(in the rows, 128 means zero)
One turn moves every row onto another: examples first, then more rows asked
Z_752: [144 116 120 146 124 117 131 153 136 138 109 161 142 108 121]
Z_845: [142 131 119 167 135 114 138 126 140 151 124 152 106 124 117]
Z_61: [120 131 135  90 151 129 125 126 123 134 109 110  76 129 125]
Z_363: [107 111 122 106 131 147 146 141 130 106 127 108 127  96 146]
Z_331: [ 87 114 119  97 132 114 137 120 131 128 109 121 120 109 139]
Z_562: [107 123 127 105 155 122 108 153 114 121 120 117  92 114 149]
Z_361: [158 147 133 162 136 119 107 160 128 134 123 140 116 114 121]
Z_486: [101 146 143  90 137 158 135 140 127 112 106 117 102  93 125]
Z_125: [119 108 135 131 122 149 146 143 162 135 130 166 127 131  97]
Z_141: [126 148 157 140 114 140 102 157 151 120 136 146 146 104 106]
Z_322: [122 143 139 114 146 128 129 132 131 140 128  89  78 114 136]
Z_192: [126 120 142 147 134 135 134 124 154 147 141 169  96 137 109]
Z_68: [122 119 140  91 130 131 137 152 131 122 125 178 127 136 116]
Z_587: [159 159 139 159 134 142 131 121 138 134 123 134 110 111  93]
Z_907: [118 111 133 105 148 130 134 135 118 135 123 126  88 101 160]
Z_842: [113 163 143 126 138 107  94 145 133 117 151 126 139 121 102]
Z_983: [ 99 110 116 114 146 118 142 117 135 138 127  96 113 104 129]
Z_380: [152 151 139 145 119 148 129 156 137 120 112 145 139  94 106]
Z_724: [119 129 141  95 145 156 146 114 128 128 115 108 101  86 120]
Z_134: [126 153 147 100 142 144 112 116 115 103 121 107  90 111 133]
Z_314: [145 119 156 114 127 151 120 160 148 139 118 166 119 126  98]
Z_138: [ 97 140 123 104 131 149 147 118 140 105 121  94 109 120 114]
Z_339: [103 153 136 137 155 122 129 105 137 131 159 148 101 129  98]
Z_727: [103 131 129 124 152 139 152 114 141 127 149 161 103 135  96]
Z_164: [121 143 149  95 119 129 122 170 133 112 128 162 140 125 119]
Z_473: [143 131 144  95 140 151 121 144 118 109 123  97 101 108 138]
Z_705: [132 118 151 128 117 120 102 160 145 137 126 166 141 118 121]
Z_512: [131 143 151 149 133 149 125 103 154 134 145 149 110 123  86]
Z_151: [162 130 135 137 139 143 137 154 132 146 105 158 105 115 103]
Z_716: [121 158 151 110 128 115  98 172 131 115 140 140 136 125 115]
Z_274: [136 131 119 152 126 147 160 134 151 134 114 149 129 110  94]
Z_686: [122 130 136 162 135 122 104 117 152 130 155 136 132 123  95]
Z_853: [ 98 123 119 104 136 134 120 124 123  95 124 103 136 103 129]
Z_259: [135 148 154 155 137 129  87 151 145 131 149 137 116 120 104]
Z_129: [114 149 138 110 118 139 140 118 139 114 127  84 120  99 134]
Z_931: [110 169 145 134 149 117 108 114 135 123 157 130 120 120  92]
Z_770: [126 120 130 110 128 108 117 127 121 121 129  97 117 116 158]
Z_666: [140 140 117 170 126 120 126 132 142 124 130 129 147 110 103]
Z_55: [119 119 135 100 147 145 150 134 135 127 133 174 106 140 101]
Z_457: [ 99 130 119 120 135 110 124 118 126 115 130 110  97 129 155]

Z_55 -> Z_931
Z_274 -> Z_666
Z_141 -> Z_125
Now these:
Z_907 -> Z_322
Z_331 -> Z_457

One turn moves every row onto another: examples first, then more rows asked
Z_292: [129 129 118 114 102 149 124 141 132 122 137 131 125 137 121 137  82 159
 140 140 138 158 121 117 152 121 158 137 145  96 141 165]
Z_5: [106  69 106 115 155 126 149 138 182  94  94 132 123 130 138 134 117 103
 107 131 145 146 150 131 126 140 136 116 138 120 129 153]
Z_386: [129 108 125 145 155 130 149 148 142  93 111 112 154 114 118  91 118 130
 137 116 126 142 139 134 169 147  88 115 130 123 115 141]
Z_135: [108 126  91 126 106 158 132 103 148  96  99 123 120 136 122 132 108 160
 148 130 139 154 128  82 100 128 148 127 142 111  91 145]
Z_247: [109 113 122 125 125 127 138 157 154  89 110 128 159 103 117 130 131 148
 118 148 137 134 141 129 160 141 141 134 127  93 123 186]
Z_370: [147 111 149 134 129 126 139 111 173 123  95 152 126  70 125 130 120 136
 138 127 127 137 118 140 157 101 118 126 140 109 134 142]
Z_515: [103 102 101 138 114 158 141 142 115 105  95 154 134  80 155 132  90 120
 103 127 131 125 148 118 142 118 123 105 126 116 120 166]
Z_120: [124  86 124 145 122 143 165  99 152 111 122 155  94 119 125 115 109 139
 126 101 135 156 104 115 132 115 150 130 119 177  95 145]
Z_661: [ 82 105 128 138 106 110 122 117 108 145 109 143 135 127 118 113 107 112
 131  99 115 102 104 106 125 132 148 107 119 115 112 140]
Z_593: [126 100 141 124 108 116 122 125 161 112  96 152 100 122 142 127 116 138
 114 135 134 147  95 102 129 133 176 161 129 120 127 146]
Z_132: [155 144 129 150 145 137 135 118 142 133 122 102  96 134 103  95  93 144
 143  97 117 143 121 114 164 123 134 111 133 116 106 159]
Z_920: [132 118 131 153 114 130 153 125 132 119 123 199 118 110 121 141 117 151
 132 122 121 135 142 130 112 143 137 137 165 139 112 146]
Z_751: [ 98  85 129 121 141 102 169 103 148 124 101 163 130 133 106  97 111 141
 133 108 104 108 125  97 123 130 119 114 135 120 128 115]
Z_199: [117  80 110 136  92 126 135 105 155 131  88 137 101 136 160 124 120 105
 154 131 139 131 132 115 124 123 158 112 136 111 130 135]
Z_96: [ 94 116 103 101 134 110 136 126 135 145 124 139 109 124 127 130  82 134
 150 106  89 117 144 112 117 148 140 109 130 135  91 160]
Z_16: [123 109  76 129 134 131 139  94 173 110 100 153 100 114 117 134 120 161
 138 143 110 118 109 119 139 119 109 120 155 138 111 148]
Z_981: [132 121 149 151 146 134 151 127 133 147 121  88 123 111 123  90 125 130
 116 113 117 162 132 134 125 137 152 117 127 108 141 150]
Z_815: [ 98  99  96 117 131 122 138 142 139 103 117 132 145 125 152 130 101 124
 129 107 123 109 157 134 116 138  91 112 132  84 107 152]
Z_527: [112 106 114 135 123 131 121 122 122 137 126 109 108 152  86  94  88 116
 104 114 111 148 114 117 145 155 153 127 141 120 118 171]
Z_832: [ 89  94  93 123 147 145 146 115 146 107  87 119 121 148 141 117  61 138
 116 101 120 120 118 100 136 133 146 125 125 113 100 175]
Z_865: [106 111 116 122 128 115 135 136 119 133 122 115 109 162  94  98 102 129
  98 116 123 149 122  95 132 162 154 132 141 115 125 168]
Z_561: [102  81 116 118 121 162 125 118 142 107 107 158 108 112 130 101  97 143
 113 100 119  87 156 111 153 139 135 136 119 119 113 156]
Z_178: [136 119 148 140 152 151 160 118 142 142 109  91 137 120 120  93 135 114
 117 121 115 161 137 122 146 134 142 108 121 110 127 141]
Z_158: [111  98 123 137 150 128 179 116 141 117  78 123 122 124  89 115 105 100
 150  96 112 110 126 139 129 131 113 106 139 125  89 152]
Z_965: [112  98 118 109 122 123 127 150 152 117 146 159 104 123 147 122 114 159
 118 112 120 144 113 143 111 136 133 128 144 168 107 146]
Z_928: [138 125 145 156 116 117 175 152 137 112 112 129 139 117 121 128 139 119
 167 126 132 155 142 148 145 140 135 124 147 126 119 138]
Z_786: [126 108 130 157 138 113 148 104 146 122 108 132 139 100 145 136 143 132
 120 138 149 170 106 110 100 115 132 102 128 112 125 139]
Z_985: [102  91 117 107 122 149 140 104 156 100 110  97 119 113 127 116  96 144
 152 130 124 134 111 112 113  96 134 125  91 101 110 132]
Z_461: [122 128 115 125  99 148 132 128 140 131 122 130 114 152 113 135  85 155
 120 124 129 157 134 113 149 117 169 141 158  93 138 174]
Z_657: [111 101  98 139 101 129 112 121 143  99 108 125 118 113 136 143 112 137
 101 142 152 154 119 128 114 119 154 118 114 102  86 181]
Z_846: [121 104 106 109 119 156 146 140 128 104  91 170 107 128 123 150  93 130
 162 126 120 121 121 128 155 131 105 145 146 135 112 152]
Z_589: [113  84 128 118 123 128 134 129 116 114 121 107 117 130 124 103 105 102
 100  91 156 141 141 118 104 134 131 103 109 111  90 146]
Z_778: [137 138 131 123 155 144 157 117 132 112 132 145 122  87 106 123 104 151
 144  99 107 107 120 112 119 134 104 123 137 132  86 148]
Z_904: [123 123 104 150 159 138 150 131 151 109 117 107 152 130 110  96 123 144
 123 116 125 141 145 137 162 147  87 115 133 112 103 150]
Z_273: [106  96 113 144 139 171 166 118 143 128 131 130 119 114  99 124 110 104
 117 116 131 169 133 136  88 116 130  99 122 123 108 142]
Z_170: [150 150 117 155 131 144 148 117 124 130 128 111 114 135 114 101  77 142
 135  99 124 133 105 110 165 126 128 118 142 107 100 166]
Z_239: [126 123 116 115 130 109 113 113 129  91 117 130 115 111 103 122 126 138
 141 136 105 122 126 135 127 116  84 112 123 115 107 126]
Z_91: [119 107 145 137 120 142 148 109 130 161 105 150 110 124 119 108  75 150
 144  91 105 150 105 133 133 113 131 141 140 138 126 125]
Z_353: [134 115 139 138 131 126 136  92 160 105 138 151 119 104 134 100  88 162
 113  69 130 135 143 111 132 108 131 108 145 112 110 169]
Z_518: [101  73 114 118 124 137 164 142 153 110 112 124  90  90 115 118 111 117
 107 123 113 114 129 151  91 119 133 128 135 121 123 156]
Z_212: [144 121 131 140 121 148 115  84 135 141 119 168 132 120 124 118  99 164
 127 125 148 157 130  95 136 118 146 104 140 118 115 133]
Z_838: [147  87 124 152 100 141 168 103 151  92 103 158 125 112 133 110  93 132
 116 109 159 127 118 126 135  88 120 113 148  97 117 144]
Z_524: [ 95 108 111 124 114 127 154 155 146  86 103 124 165 110 123 142 120 139
 118 152 125 144 122 122 154 139 136 144 144 105 129 179]
Z_574: [135 122 145 143 128 126 184 172 154  99 108 136 141 119 127 134 143 138
 152 125 139 151 133 135 145 129 133 135 145 123 121 144]
Z_559: [ 98 107 102 136 116  95 146 166 149 120 125 151 125 145 121 137  84 145
 145 120 122 146 113 122 154 141 144 131 162 128 133 177]
Z_773: [141 113 132 136 128 111 165 122 170 109 100 170 124 125 148 116 142 116
 140 128 128 128 133  98 113 143 149  92 147  98 104 151]
Z_514: [128  96 133 137 135 137 124  95 175  99  97 103 125 129 102  94 106 146
  97 111 146 147 127 130 116 117 141 135 127  93 107 126]
Z_425: [ 99 112 102 127 124  98 169 159 143 120 128 150 130 137 122 143  94 128
 139 123 126 160 128 116 161 148 140 122 154 147 120 180]

Z_515 -> Z_661
Z_178 -> Z_524
Now these:
Z_514 -> Z_5
Z_425 -> Z_170
Z_657 -> Z_589
Z_561 -> Z_751

One turn moves every row onto another: examples first, then more rows asked
Z_128: [115 105 111 113 122 133 105  99 105 117 114 124 136  77]
Z_556: [114 125  99 159 131 147 113 133 128 133 149 155 162 130]
Z_383: [107  78 124 120  89 136 126  96 119 153 126 115 129 112]
Z_763: [116 106 113 111 125 133 106 101 103 116 113 123 137  78]
Z_861: [125 151 127 128 130 122 122 110 100 155 160 132 126  79]
Z_474: [114 105 113 112 124 132 106  98 103 120 112 123 138  78]
Z_942: [117 125 117 154 150 144 124 141 117 131 135 142 168 136]
Z_947: [137 147 118 123 125 127 121 120 104 132 169 137 121  83]
Z_231: [121  72 119 113  89 142 127 112 119 129 134 116 125 119]
Z_797: [149 123 123 154 114 130 103 106 127 100 155 139 144 128]
Z_618: [103 130 114 164 140 140 118 122 120 156 135 147 169 127]
Z_836: [ 98 130 117 113 125 106 154 117 128 140 140 140 156 151]
Z_638: [117  75 137 113 104 136 135 110 111 140 119 105 133 120]
Z_821: [111 113 134 113 106 129 113 118  98 161 151 135 105 155]
Z_238: [ 93 130 107 117 112 107 146 109 135 145 147 149 154 145]
Z_310: [104 128 107 111 115 111 150 121 134 128 151 147 153 152]
Z_35: [112 112 133 113 105 130 112 119  97 159 153 135 104 155]
Z_179: [137 147 133 120 141 124 129 124  95 137 157 126 126  87]
Z_209: [139 127 155 151 143 121 117 105 111 122 128 119 158 131]
Z_782: [123 131 133 168 113 121 101  80 124 145 140 136 152 117]
Z_843: [113 113 135 111 107 129 114 120  97 158 150 134 104 156]

Z_763 -> Z_474
Z_942 -> Z_618
Z_782 -> Z_797
Now these:
Z_179 -> Z_861
Z_383 -> Z_231
Z_238 -> Z_310

